Where one turn sends some rows of the set: a few examples, then the rows asked
muz: [ -3   1 -17   3  15   3 -21  -8  -4  16 -12   7  11]
mubon: [-19   9   3   2 -21   5 -25 -21   3 -11 -19  -4   2]
Komo: [ -5  15  -4  13 -20   9 -11  -2  20   3 -38  -1 -10]
dalos: [ -7  -7  14  -3   4   8  -5  -1   6  -2 -32   8 -13]
kiko: [-13  -8  -5   7 -14  15 -27 -10   1 -20 -35  11   4]
Til: [ -6   7  -5  19  -3   3  -4   1  20  15 -18  10 -19]
nar: [-15  -4  -3  24 -11 -11  -6  -5  23   4 -24  -3  -3]
det: [ -5  -4  -1   4   8   7 -28  -8  10 -26 -21  20   3]
dod: [-21   2 -21  12 -14   7 -14   0  -3  -2 -10  17  18]
Giniz: [-13  11 -13  19   7   6 -17   1  13  26 -13   8   1]
der: [-16  -1  -8   4 -31  11 -15  -8  11  11 -18   4   8]
lomog: [-26   3  -7   4  20  -3 -21  -8   3 -17 -25   8  -2]
gaful: [ -7   1   4   5  18   3 -24  -1  -5  -4 -16  17  15]
muvob: [-13  12   2   5   0  -3 -23 -11  18 -22 -29  21   1]
Feli: [-10   3 -12   8  11  12  -5  -2   5   8  -7 -13   8]
sefu: [ -8   8 -29  18  -6  10 -18 -25   0   4 -28   3   0]
gobep: [ -5  10   7  -1   8   0 -23  -3  33   1 -21   8   3]
fakuv: [-10   4 -14  -2 -32   9 -19  -4   8  -6 -32   2   0]
botog: [-11   2 -19  -4  14  19 -24 -17  -2   6 -20   2  10]
deru: [ -4  -1  -3  19  10  -1   7   2  13   8 -24  12  -6]

gobep turns into dod
lomog turns into mubon
Where do these go?
botog turns into muvob
muz turns into det
Komo turns into Giniz

